Here are some points, one per row:
   16  -17  -26   13  -10    0   17    2    4   20   29   -6   -1  -18  -64  -27  -24   48  -12    5  -12   21  -49  -36  -19   -1   59  -44   19  -11    3   14  -11   -4  -20    4    0   -6    4
   20    7   21  -19  -11   37    8   15  -33    0   -5   20  -35   -5  -36    3    5    0    1  -25   22  -44    8  -58   26   -2  -33    0   -1  -21  -13   -6  -11  -51   32  -12    0   16    8
   -2   -2  -43  -11   32  -30    6   12   46   14   -6   15   -5   41  -31   -2  -21   -7    5   -8   -3  -24   32  -16   18   15  -11    5  -20   41  -26   10  -48    6    3    8   24   49  -20
    6    6  -11   62   -7    2  -25   12    4   26   34    0  -29   26  -18   40   49  -26   46   10  -30  -15  -36  -26  -11   14   17   -6    3   40    4  -23  -16   19  -15  -18  -31  -20  -61
    9  -25   15   -1   34  -19  -19  -17  -22    1   19   66   17  -28  -23  -14   27  -31    1  -23    3    4   -9   10  -10   42   10   29   -5   -2   20  -21    1   -3   13   -9   18   70   33
   23  -41   24  -31  -26   -6   40    7   -3  -15  -10    1   15    8   15   29   29  -17   13  -37    8   22   -6  -42   25  -21   26   45    4    5  -14   -2   44   41  -54  -28   35  -10    2
   -2    7   23  -11  -22   21   -1   27   14   10   16   19   12   18   -5   39  -51   24  -11   59   14    8   -7  -11   43   80    7   -5   -4  -32    7  -21   48    7   22   -2   -5   -6   -1
   21    3  -47    5  -12   -7  -25  -33   23  -14  -16   26   -1    7   12   -6    1  -25   -7  -20    8   20  -11   -7   15   11  -12   19  -22   -4   25    8    6    9  -11   -4  -11   -5   17
   -4  -40   17    8   39   28   11  -11   19  -24  -33   35  -35    7   -7  -38   23   10   -3   14  -12    9   -5    2  -35   -5   23   23  -19  -57   14   36   -7  -22   10   38   -2  -31  -42
  -17   27  -23  -21  -47   30   16   -8  -19   30  -25  -36    7   45    0  -48   28    6    3  -19  -11   30   -1  -34    4   11   -6    6   55  -13  -13   -4  -41   12    2   12   21   20   -3
   71   -3  -11   13  -18   25   -3  -24    9  -46   -3  -12  -14  -30    1   -3   -9   16   -6  -16    6  -45   -6    7   16   18  -10   18   -9   29  -23    5   13    2   -3   14   -5  -15   19
   13  -27  -25  -45   37   20   -5   39  -16  -11    3  -11    4    7   13  -13  -29    5   37   -4   23   -7  -33    3  -27    9  -18   24   -8   34   20   -4   16    9    7   37    3   13  -38
  -19  -22  -10  -20   -8   28   16  -39   22  -18   26  -11  -23   29   11   21   -7    5   -7   68  -28   12   30   10  -25  -31   29   27  -13   -9  -27  -17  -26  -32    6  -32   -3   27    8
    0  -35    0   24  -28   22   15   -6    5    1   47   30   35   12    8  -29   -3    8   -2   -4   26  -10   22   44  -34   14  -42  -58   -1  -20  -19  -59    0  -27  -33  -44   48  -29  -52
  -17  -18   41   37  -18    7   53   32   36  -35  -16    8   27   14   21    8  -11  -14    5    7    4  -42  -18   16  -42    3   34   -7   39   -6    5   19  -19   18   34   38   31   36   34
  -22   15  -26   -1   41  -32   -1   13   -4  -14   -9    2   18   24   11    4   -3   43   25  -10   -2    2  -22    1   22   13   -1   32   27  -48  -17    1  -16  -28  -64  -21  -44   15   23
   23   38    7  -27  -22   -4   24   23    8    5  -25   39  -20   13  -37  -16   13    3   -4    1  -36  -13   51   36  -21   -5  -12   42   14   28    5  -25  -10   -2  -48   33  -25  -18   16
   33  -12  -15   14   -1    9  -19   -2  -18   23   -2   23   15   -7   17  -10  -16   55    6   -6  -29  -24   41    9   -8  -29   23   -7   15  -16   38   17    8   68   23  -42   -3   49  -32
   -5    0  -11   22  -15  -10    1   29   13    7  -13   34  -23  -15   24   -7   -4    3   30  -37   59   -1   12   15   28   -2   11  -17   -3   -4   -2   39  -12  -11  -17  -20  -28    1    1
   -5  -31  -32  -45    2  -37   15    1  -14   -8   30    6  -47  -29   30  -12  -28  -34    5   36   34   -5   -4  -66  -62   -3  -32  -20   47  -11   -5  -12   -1   18  -10   15    9   -6   32
  -15  -39  -14   -1    5    5  -52  -17   -8   -3  -20   12   32   19   18   46   50   70   -4   10   28  -27  -30   -9    3  -35  -24  -14   12   18  -16   -8  -51    0   30    0  -12  -27   13
  -18   27   40   -3   -1  -43   -8   10   45  -18   13   -9  -47   15   -5   -1   11   17  -36  -33  -23    1  -54   -3  -31  -20  -26  -24   -1   -7   22  -15   42  -26    8  -29   11   30  -11
  -23  -16  -35   30   -4   -8   -1  -21  -21    4    1   16   13   44   16   19  -20  -38  -22   -4  -50   -3  -37   11   31   -3   15  -18   17   47   12  -18    4  -31   17  -12  -39  -18   20
   21  -18   15    1  -25    1   -8   23  -11   -7   30   -3   12   16   -1   13   13   21  -76   -9  -14  -22    1   -6    0   17   34   -5  -16    4   36   -9  -13  -23  -18   14  -18  -30   10
  -17   28  -33   25  -27  -10  -13   -4   23   -3  -33   -1   14  -27   31  -30  -39   -6   -2   20   -5  -50    2  -44   -1  -22  -24   28  -23  -24    9  -26   21    2  -16   -4   -1   22   -8
   -2   50   29   -5  -16   37    3  -44  -20   11   19   34   12    9   14  -24   19   -3   27   40  -26  -17  -63   26   10    0  -23  -23  -21    5  -26   52    6   23  -30    8   22    7   37
   70    5    2  -24   45   12  -11   -3   48   34   20  -52  -26  -22   10   -4   -6    9   21   -1   -9  -12  -10   58   26  -24    4  -17   48   -9   -3  -36    7  -31    7   -6   27  -16   40
  -31   29  -33  -30    4   25    3   32    8  -47   18   17   27  -30   -6   21   -3   19  -22   12  -11   24  -20   12   -1  -10   10   -5  -28   56   36   14   -2  -13    3  -46   34  -25   10
   11  -21   -8    1  -19   25  -23   16    6   11  -73  -21   15  -17  -16   10   -5  -38  -14  -11   20   41  -34   28   -3   -1  -10  -20    8    0   12  -27  -26    3  -22    3  -38   38    1
   14   11  -29   21   21   -1   65   10    1   14    4   32  -37  -41   42   -6   22   -1  -53   22   23   53   19   10   49   -3   -3  -14   -5    8  -33   12    2    5    7   27    1   22  -27
   17   45    5    9   24   39  -27    2   23   -7  -35   27   -8   16   -6    0  -14  -20   -5  -22   16   28  -14   -9   -8  -18    7    6   22   -4  -30   -5   16   27   24  -18   15  -33  -12
   12   22   23  -23   29  -30    9    1  -11    7   -7  -29   46    1  -20   -3   12  -24  -34   19   42  -24    1    2  -18  -15   10  -30  -18   10  -30   32    2   19  -30   -1  -34   13  -19
  -27  -13    0    5    5   31  -11   34  -23  -33   26  -13  -13   27   23   -4   46   -4  -10   -8  -39   -2   14   -4   17   -2  -11  -32  -23  -13   -9  -12   43   35   10   29  -20    8   31
  -60    6   31   29    5   12   15    2  -12   19   27   -1  -19   -5  -42  -35  -16   46   22    6   57   24    8    4    1  -41   27   21  -39   42   -6  -66   14   12    4   11  -23   -1   46
  -28    8    0   -9  -23  -33   22  -28   37   11    4  -42   -2  -26    9   -4   50   -3   25  -21   12  -19   -5    3   13   38   45   21  -12    4   -9    2    2  -25   45  -35   -2  -11  -12
   50   25   14    2  -21  -59  -41    1  -22   23  -24   17   -3   39   33   13   -1   16   27    5   17   38   33   -5  -33    5   28  -26  -14   14  -11    5    8  -35    7   19   28    7   19
   12   18  -17   15  -14  -23   -2   51  -26  -30   34  -26    7   10   13  -42   -4   -5   17  -11   13   17    2   24   -9   20  -40   42   -1  -22   19   19  -37   19   40   -3  -20  -33    2
   11   39  -27   37   44   -3   -8   41  -23   -2   -7  -26   15  -23  -18   27   28  -19  -25   10   -9   -3    6    6  -23    3   13   18  -15  -38  -52  -20    3    9    1   -9   37   -3   13
  -16  -11   27  -11   -6  -14    4   -4  -20  -39  -31   14   27  -70  -24   -1  -14  -15   24   -4  -52   24   34  -10  -10   36   -8  -22   13   -7  -31    1  -15   20   20  -36  -29  -30    5
  -15   32   27  -41    1   19  -30    5  -19   11   21   12   19  -43   52  -26  -20   -6  -19  -21   -8   -4   26  -18    4   -7   28   11   28   24  -14   -2   -4  -33   -3   18    5    7  -32
   24    0   58    9   23  -16   -5  -13   -7  -65    0  -34   28   12    2   -9  -33    1   27   -2  -24   23   -4  -13   52  -17  -21  -23  -22    6  -40  -17   -9   -8    2   13  -16    8  -45
    8   32  -22  -12  -13  -13   17  -51    3   -7   24    9   23    2  -15   48  -22  -20   10  -17    7   11    7   -6    3  -36   17   -7  -28  -49   44  -19  -45   25   11   57   22  -13  -15
  -46  -27  -17   15   -8   38  -43   -5   16    0   11  -31  -15  -20  -10   21  -28    4   15  -43  -14    8   31    0  -12   12    1  -15  -21   -9  -20   48    3  -25  -51   37   34    7   20
  -20   -9   23   20   -4  -28  -11    8   50   61   13   -6   46  -47    3   10   31   -9    8   20  -21   12    5   -8   17  -19  -39   27   34    9   11   -4   29  -24   20   44   -3  -17  -11
   12  -29   24   43    1  -12  -10  -39  -18    9    5  -22    5   -3   14   -2  -20  -19  -44   18   18   23    7    1  -28    5  -22   63  -18    8  -16   32   -4   -2    3  -17   -3    0    0
  -18    1   15  -36  -26   -2   -6   -5   49    8    2  -28  -29  -17    5   -2   36   28  -14   37    5   27    8    5   -4   40  -11  -21  -21    5   22  -20  -21   31   -5   -6  -13   10   -1
    8   -6   -5   23   10  -11   52  -26  -35   11  -30  -21    8   21  -35   35    5   46    9  -19   -5   25   20   -5  -26   11  -59    2   17   22   16   21   27   -5   21    5   11    5   -3
    3   14   -2    6  -26    5   25   26  -60    8  -17   -9   -5  -24   -8   42   -3  -28   38   27  -15   -9    7   18    5  -48   -8   -8  -35  -21   49   29    8  -38    9  -11  -14   30  -16
   17   -1    9   19   50   15   -3  -21   11  -22   -8  -27   25   24   -4  -41   23  -33   16   33   17    7   50  -38   21    8    6  -27   19   13   61   25   10  -10  -20  -18    8  -12   27
   -7  -50   22  -30    4  -32    7   35   13   72   -6   -4  -17   12   -5  -25  -30  -19   -9    2  -25  -17  -16   -4   26  -22  -12    0  -41   -4   -5   19  -14    8   21  -23   23  -51   27
  -39    1   21   12    6  -38  -29  -18  -63  -17  -44  -18  -54   -7   -1   -8  -13   -1  -15   19    6  -32   -6   33   47   14   16   10   31    8   23  -11  -11   24  -32   12   62  -13  -28
  -30  -22  -51  -30  -35  -25  -24  -15   -2    9   -9   -6   22   23  -42  -29   15  -20    3    5    8  -16   -6   51   11   -8   23   -7    2    2  -20   13   74    5   42    9  -22  -16  -19
   -6   19   14  -10    8   13  -24  -10   14   -8   47   11  -28   11  -28   46  -18  -23  -11  -18   26   -2   23   25    9  -16  -17   14   63  -13    0   44    8   24   -5  -13  -25    2   -7
  -10   24   25  -18   40   40   45  -41  -23   33  -18  -20   -6    4   57   27  -23    3    3  -56  -12  -25    4   10  -42   27   14  -11  -31  -10   14  -10    6   12   -1   13  -39  -18   -3
Along one direction, these points spread out more than along any other. Take the direction at right angles to it along which they spread out most. Then take the direction at right angles to both along which they spread out most. Go by this last direction. Where along it does each point below lie, from 0 to 99? The average is 50, and the first point in the table lies past the average. One standard deviation of the points above along it is 16.
  -31   29  -33  -30    4   25    3   32    8  -47   18   17   27  -30   -6   21   -3   19  -22   12  -11   24  -20   12   -1  -10   10   -5  -28   56   36   14   -2  -13    3  -46   34  -25   10 70
   -2   -2  -43  -11   32  -30    6   12   46   14   -6   15   -5   41  -31   -2  -21   -7    5   -8   -3  -24   32  -16   18   15  -11    5  -20   41  -26   10  -48    6    3    8   24   49  -20 21
   70    5    2  -24   45   12  -11   -3   48   34   20  -52  -26  -22   10   -4   -6    9   21   -1   -9  -12  -10   58   26  -24    4  -17   48   -9   -3  -36    7  -31    7   -6   27  -16   40 31
   21  -18   15    1  -25    1   -8   23  -11   -7   30   -3   12   16   -1   13   13   21  -76   -9  -14  -22    1   -6    0   17   34   -5  -16    4   36   -9  -13  -23  -18   14  -18  -30   10 73
   23   38    7  -27  -22   -4   24   23    8    5  -25   39  -20   13  -37  -16   13    3   -4    1  -36  -13   51   36  -21   -5  -12   42   14   28    5  -25  -10   -2  -48   33  -25  -18   16 43
   50   25   14    2  -21  -59  -41    1  -22   23  -24   17   -3   39   33   13   -1   16   27    5   17   38   33   -5  -33    5   28  -26  -14   14  -11    5    8  -35    7   19   28    7   19 39
   -6   19   14  -10    8   13  -24  -10   14   -8   47   11  -28   11  -28   46  -18  -23  -11  -18   26   -2   23   25    9  -16  -17   14   63  -13    0   44    8   24   -5  -13  -25    2   -7 42
   20    7   21  -19  -11   37    8   15  -33    0   -5   20  -35   -5  -36    3    5    0    1  -25   22  -44    8  -58   26   -2  -33    0   -1  -21  -13   -6  -11  -51   32  -12    0   16    8 53
  -22   15  -26   -1   41  -32   -1   13   -4  -14   -9    2   18   24   11    4   -3   43   25  -10   -2    2  -22    1   22   13   -1   32   27  -48  -17    1  -16  -28  -64  -21  -44   15   23 37
   33  -12  -15   14   -1    9  -19   -2  -18   23   -2   23   15   -7   17  -10  -16   55    6   -6  -29  -24   41    9   -8  -29   23   -7   15  -16   38   17    8   68   23  -42   -3   49  -32 60
  -15   32   27  -41    1   19  -30    5  -19   11   21   12   19  -43   52  -26  -20   -6  -19  -21   -8   -4   26  -18    4   -7   28   11   28   24  -14   -2   -4  -33   -3   18    5    7  -32 54
    8   32  -22  -12  -13  -13   17  -51    3   -7   24    9   23    2  -15   48  -22  -20   10  -17    7   11    7   -6    3  -36   17   -7  -28  -49   44  -19  -45   25   11   57   22  -13  -15 68
  -10   24   25  -18   40   40   45  -41  -23   33  -18  -20   -6    4   57   27  -23    3    3  -56  -12  -25    4   10  -42   27   14  -11  -31  -10   14  -10    6   12   -1   13  -39  -18   -3 90
